In the data rows, 128 means zero.
Here is a table of points, one per row:
[155. 177. 181. 122. 150. 128. 111. 97. 107. 131. 104. 110. 137. 113. 110. 121. 125. 120. 131. 113. 103. 163. 102. 90. 137. 130. 118. 130. 160. 126. 141. 159.]
[140. 116. 111. 127. 121. 133. 98. 125. 106. 128. 114. 117. 115. 108. 158. 130. 124. 103. 111. 123. 112. 134. 161. 193. 149. 122. 154. 130. 147. 117. 139. 155.]
[96. 131. 110. 111. 134. 127. 137. 102. 114. 113. 115. 117. 126. 84. 148. 111. 108. 119. 125. 140. 135. 164. 168. 142. 147. 127. 154. 123. 134. 139. 125. 111.]
[127. 128. 110. 90. 129. 117. 108. 155. 149. 140. 168. 135. 165. 115. 158. 119. 94. 135. 109. 95. 112. 128. 129. 166. 174. 149. 90. 134. 106. 102. 123. 100.]
[99. 118. 118. 136. 135. 110. 134. 113. 122. 114. 105. 119. 121. 115. 107. 121. 112. 132. 121. 174. 138. 168. 143. 169. 148. 127. 119. 149. 120. 116. 107. 132.]
[138. 108. 111. 124. 125. 113. 142. 110. 120. 123. 110. 141. 167. 171. 204. 133. 134. 129. 135. 123. 128. 112. 136. 107. 118. 106. 142. 130. 95. 117. 141. 111.]
[142. 128. 137. 124. 130. 175. 187. 168. 142. 135. 140. 109. 114. 106. 154. 93. 117. 104. 143. 99. 130. 119. 101. 144. 130. 136. 96. 111. 144. 109. 77. 131.]
[147. 123. 82. 118. 128. 129. 130. 108. 104. 133. 122. 135. 151. 172. 155. 126. 147. 131. 120. 193. 145. 96. 130. 93. 117. 143. 110. 120. 129. 123. 128. 114.]
[89. 118. 176. 186. 151. 137. 141. 141. 69. 70. 160. 98. 119. 133. 107. 110. 141. 134. 117. 112. 134. 126. 83. 148. 124. 120. 125. 134. 158. 132. 176. 125.]
[126. 143. 136. 102. 140. 119. 124. 116. 112. 155. 169. 192. 160. 140. 113. 143. 133. 111. 124. 159. 90. 127. 113. 148. 98. 121. 139. 114. 101. 143. 127. 117.]
[126. 129. 114. 101. 129. 108. 109. 151. 146. 124. 119. 116. 150. 112. 109. 167. 185. 109. 143. 142. 158. 116. 106. 119. 153. 151. 102. 105. 126. 148. 128. 104.]
[93. 156. 127. 103. 111. 116. 112. 159. 133. 134. 126. 105. 124. 136. 100. 170. 169. 141. 168. 131. 116. 124. 151. 114. 108. 168. 130. 92. 165. 95. 109. 135.]
[130. 121. 89. 116. 128. 116. 116. 173. 102. 143. 120. 138. 78. 146. 117. 149. 152. 125. 189. 136. 160. 134. 116. 166. 129. 125. 92. 133. 138. 90. 138. 113.]
[108. 127. 84. 154. 132. 101. 146. 122. 91. 132. 117. 115. 123. 116. 151. 151. 149. 165. 182. 185. 131. 125. 112. 115. 115. 111. 128. 129. 93. 120. 124. 123.]
[126. 130. 100. 153. 151. 155. 122. 154. 158. 137. 137. 128. 149. 107. 118. 120. 119. 105. 115. 127. 133. 100. 105. 133. 82. 130. 117. 121. 113. 131. 161. 205.]
[130. 105. 113. 136. 107. 124. 124. 113. 105. 131. 135. 99. 105. 123. 134. 120. 128. 134. 102. 127. 94. 164. 159. 182. 137. 143. 132. 126. 126. 159. 121. 156.]
[114. 104. 114. 157. 102. 125. 135. 162. 158. 141. 175. 135. 143. 117. 121. 127. 144. 109. 92. 114. 109. 121. 111. 97. 128. 120. 169. 195. 178. 147. 78. 91.]
[98. 116. 88. 115. 134. 159. 131. 111. 145. 132. 108. 141. 142. 117. 91. 135. 120. 128. 110. 108. 144. 98. 113. 111. 127. 107. 142. 143. 182. 151. 150. 178.]
[145. 142. 187. 166. 146. 178. 124. 146. 121. 140. 108. 130. 90. 125. 110. 103. 127. 144. 122. 128. 107. 110. 129. 103. 140. 102. 107. 172. 75. 114. 112. 102.]
[144. 150. 115. 170. 127. 133. 140. 135. 160. 194. 166. 114. 130. 101. 99. 103. 128. 139. 101. 111. 127. 115. 137. 121. 123. 125. 96. 128. 125. 79. 114. 104.]
[113. 139. 126. 127. 153. 114. 125. 124. 141. 116. 111. 123. 89. 136. 114. 94. 155. 120. 101. 97. 121. 132. 154. 193. 155. 154. 146. 105. 101. 131. 99. 119.]
[158. 143. 178. 173. 169. 150. 133. 132. 151. 122. 90. 145. 116. 83. 129. 123. 128. 118. 106. 130. 144. 99. 118. 121. 117. 128. 114. 125. 99. 124. 90. 115.]
[124. 110. 111. 139. 142. 128. 108. 106. 129. 134. 130. 129. 194. 199. 159. 138. 136. 109. 126. 132. 94. 153. 118. 118. 132. 112. 122. 122. 116. 150. 109. 122.]
[114. 111. 154. 111. 141. 127. 154. 158. 141. 149. 122. 139. 118. 124. 131. 114. 118. 132. 84. 129. 118. 105. 121. 116. 120. 104. 124. 85. 124. 143. 177. 182.]
[86. 149. 116. 137. 128. 137. 125. 166. 162. 146. 122. 164. 116. 111. 134. 112. 98. 151. 88. 134. 110. 109. 112. 102. 133. 110. 108. 116. 165. 192. 160. 86.]
[137. 98. 117. 138. 131. 120. 122. 104. 130. 145. 160. 181. 181. 141. 151. 98. 136. 117. 140. 115. 129. 115. 124. 124. 122. 128. 128. 108. 142. 114. 111. 128.]
[164. 86. 111. 76. 137. 126. 159. 221. 166. 125. 91. 128. 108. 111. 107. 119. 147. 125. 100. 131. 87. 138. 122. 126. 117. 127. 143. 148. 172. 124. 143. 108.]
[106. 125. 97. 135. 114. 138. 113. 99. 131. 117. 105. 133. 98. 130. 133. 94. 131. 130. 103. 126. 144. 159. 171. 160. 121. 138. 140. 146. 136. 138. 128. 142.]
[123. 112. 145. 117. 89. 121. 144. 86. 129. 145. 174. 205. 141. 113. 94. 127. 119. 130. 112. 120. 143. 127. 133. 152. 123. 149. 139. 125. 118. 128. 91. 135.]
[135. 108. 120. 115. 141. 113. 136. 124. 114. 95. 160. 213. 170. 157. 129. 127. 117. 134. 128. 121. 101. 134. 129. 118. 126. 118. 115. 135. 125. 97. 120. 139.]
[104. 108. 123. 135. 130. 112. 128. 106. 128. 127. 104. 101. 134. 126. 121. 127. 140. 180. 187. 194. 129. 138. 139. 133. 115. 117. 101. 118. 128. 128. 92. 134.]
[101. 101. 132. 121. 123. 124. 148. 105. 116. 120. 87. 128. 137. 100. 115. 102. 124. 129. 161. 170. 151. 167. 162. 135. 139. 134. 110. 138. 102. 122. 128. 112.]
[139. 125. 120. 105. 96. 131. 117. 105. 166. 152. 139. 120. 170. 166. 94. 125. 160. 159. 154. 84. 125. 142. 114. 153. 110. 109. 136. 124. 96. 131. 149. 111.]
[202. 160. 150. 138. 139. 110. 81. 129. 102. 108. 128. 120. 111. 118. 119. 128. 114. 156. 110. 115. 136. 128. 130. 105. 128. 125. 132. 124. 129. 115. 141. 190.]
[158. 96. 145. 83. 113. 135. 103. 148. 158. 137. 149. 118. 118. 125. 109. 92. 108. 134. 159. 186. 198. 186. 109. 124. 122. 106. 145. 100. 121. 137. 120. 121.]
[139. 143. 152. 160. 115. 137. 128. 144. 126. 143. 95. 184. 140. 197. 123. 140. 108. 81. 135. 89. 127. 140. 124. 137. 138. 120. 109. 100. 152. 118. 133. 91.]
[130. 160. 135. 131. 133. 121. 108. 121. 104. 136. 94. 131. 99. 133. 133. 103. 111. 137. 122. 125. 130. 118. 95. 110. 112. 185. 218. 168. 156. 120. 105. 105.]
[136. 130. 156. 188. 163. 200. 131. 116. 113. 117. 109. 117. 137. 102. 117. 110. 149. 125. 113. 98. 118. 149. 122. 97. 124. 131. 121. 111. 124. 93. 128. 107.]
[95. 124. 140. 143. 137. 134. 138. 153. 164. 161. 136. 140. 116. 100. 136. 106. 96. 135. 149. 92. 103. 124. 119. 113. 101. 125. 110. 104. 127. 165. 153. 159.]
[161. 116. 129. 135. 109. 126. 128. 103. 109. 133. 104. 114. 128. 111. 110. 124. 100. 144. 114. 129. 103. 104. 98. 138. 178. 213. 181. 122. 98. 116. 142. 104.]
[121. 152. 156. 84. 129. 101. 122. 120. 121. 149. 184. 162. 145. 139. 155. 108. 130. 107. 146. 131. 120. 127. 136. 106. 101. 141. 126. 145. 110. 107. 133. 120.]
[120. 128. 94. 125. 125. 143. 128. 105. 119. 119. 113. 126. 106. 104. 139. 101. 137. 130. 188. 189. 146. 170. 130. 119. 149. 108. 123. 128. 105. 128. 109. 128.]
[118. 63. 147. 144. 149. 129. 115. 39. 213. 110. 163. 121. 44. 141. 173. 223. 121. 129. 140. 170. 101. 128. 118. 105. 130. 140. 119. 118. 138. 87. 155. 97.]
[122. 127. 131. 117. 103. 134. 112. 128. 121. 94. 107. 119. 146. 145. 196. 147. 177. 153. 145. 149. 112. 122. 116. 103. 137. 122. 139. 116. 127. 127. 101. 153.]
[122. 144. 139. 121. 78. 106. 105. 143. 133. 168. 143. 145. 138. 114. 127. 161. 161. 131. 128. 147. 147. 124. 118. 142. 138. 112. 133. 112. 139. 93. 142. 122.]
[154. 144. 163. 155. 131. 208. 133. 161. 109. 108. 132. 114. 122. 119. 112. 160. 86. 104. 137. 142. 122. 104. 128. 145. 116. 114. 133. 116. 107. 130. 113. 110.]
[188. 174. 149. 135. 120. 95. 153. 82. 137. 102. 107. 125. 97. 148. 99. 115. 145. 114. 116. 140. 135. 102. 110. 137. 144. 100. 110. 130. 139. 144. 143. 171.]
[130. 139. 110. 95. 125. 152. 126. 147. 122. 74. 152. 128. 107. 124. 119. 139. 202. 151. 144. 100. 158. 108. 130. 134. 105. 142. 131. 106. 115. 124. 152. 83.]
[106. 84. 118. 113. 135. 122. 136. 123. 108. 142. 130. 118. 114. 128. 97. 132. 105. 102. 150. 101. 137. 85. 129. 111. 142. 139. 158. 184. 160. 169. 130. 141.]
[157. 149. 151. 134. 132. 105. 120. 89. 130. 110. 107. 113. 128. 129. 132. 110. 110. 132. 152. 99. 135. 107. 138. 128. 94. 119. 150. 148. 203. 159. 143. 107.]
[100. 120. 127. 117. 122. 117. 138. 118. 101. 119. 111. 104. 130. 116. 126. 126. 98. 127. 99. 153. 140. 170. 145. 156. 136. 127. 139. 164. 153. 105. 132. 137.]
[103. 110. 119. 119. 116. 146. 148. 147. 121. 150. 140. 122. 114. 141. 114. 116. 130. 111. 109. 115. 112. 119. 143. 78. 138. 116. 119. 118. 124. 139. 192. 191.]
[119. 139. 109. 119. 131. 120. 113. 118. 132. 111. 151. 162. 178. 182. 156. 126. 101. 151. 104. 139. 125. 108. 136. 127. 128. 108. 104. 144. 121. 107. 119. 125.]
Along one direction, these points spread out more than along any other. How many in every 100 of the points above lie lower along it than each point below? Answers are rounded to whole numbers. More than half of the points above lie lower than the first one.
[132. 119. 123. 106. 130. 120. 140. 110. 97. 144. 104. 117. 121. 104. 176. 204. 199. 163. 131. 88. 109. 126. 124. 114. 119. 86. 137. 146. 106. 129. 108. 129.] 25
[170. 162. 165. 155. 77. 102. 121. 122. 118. 104. 134. 111. 124. 114. 124. 119. 140. 109. 127. 142. 123. 115. 160. 113. 121. 152. 95. 127. 147. 166. 157. 148.] 60
[168. 168. 116. 132. 137. 174. 174. 153. 125. 104. 132. 95. 117. 131. 94. 144. 87. 131. 137. 115. 103. 114. 156. 112. 126. 122. 117. 97. 127. 124. 94. 111.] 72
[98. 122. 133. 122. 111. 127. 113. 131. 120. 102. 95. 140. 164. 163. 175. 178. 130. 165. 132. 139. 138. 112. 128. 124. 114. 125. 100. 151. 107. 135. 101. 131.] 9
[106. 137. 120. 75. 142. 129. 117. 120. 138. 128. 140. 83. 129. 126. 92. 105. 116. 118. 128. 145. 131. 107. 151. 153. 148. 135. 160. 156. 136. 127. 138. 103.] 53
[111. 112. 111. 126. 114. 130. 116. 153. 142. 137. 144. 124. 107. 138. 127. 113. 116. 125. 130. 99. 128. 124. 109. 90. 122. 149. 103. 167. 128. 178. 151. 190.] 74
[171. 175. 127. 140. 126. 106. 129. 96. 113. 120. 133. 101. 129. 97. 130. 141. 121. 118. 131. 121. 119. 133. 96. 140. 114. 114. 119. 144. 156. 174. 168. 128.] 64
[126. 130. 177. 189. 157. 108. 143. 185. 169. 133. 119. 95. 126. 124. 117. 106. 108. 126. 137. 126. 115. 102. 139. 120. 124. 98. 152. 119. 90. 102. 109. 118.] 85
[126. 106. 117. 109. 136. 117. 125. 105. 119. 127. 103. 108. 118. 117. 135. 130. 98. 127. 117. 118. 127. 167. 141. 174. 122. 156. 114. 148. 128. 150. 140. 139.] 49
[135. 111. 115. 124. 145. 95. 102. 114. 95. 162. 188. 151. 133. 140. 120. 140. 127. 132. 132. 110. 146. 113. 137. 102. 167. 115. 126. 93. 133. 142. 105. 115.] 40
[111. 145. 168. 106. 133. 134. 145. 138. 106. 151. 126. 79. 120. 187. 171. 160. 151. 114. 97. 90. 166. 111. 111. 134. 118. 143. 110. 91. 125. 128. 109. 113.] 55
[114. 116. 117. 130. 115. 114. 116. 115. 130. 86. 108. 132. 134. 95. 123. 126. 114. 119. 153. 107. 114. 102. 148. 165. 178. 147. 170. 130. 117. 133. 140. 157.] 53
[145. 127. 131. 141. 128. 106. 124. 137. 118. 119. 128. 126. 112. 109. 106. 143. 100. 112. 107. 138. 211. 219. 171. 104. 105. 114. 130. 115. 105. 130. 123. 114.] 42
[104. 161. 85. 126. 111. 129. 160. 166. 178. 122. 154. 126. 142. 164. 118. 149. 114. 112. 103. 105. 141. 147. 105. 106. 125. 137. 154. 117. 86. 95. 129. 120.] 55
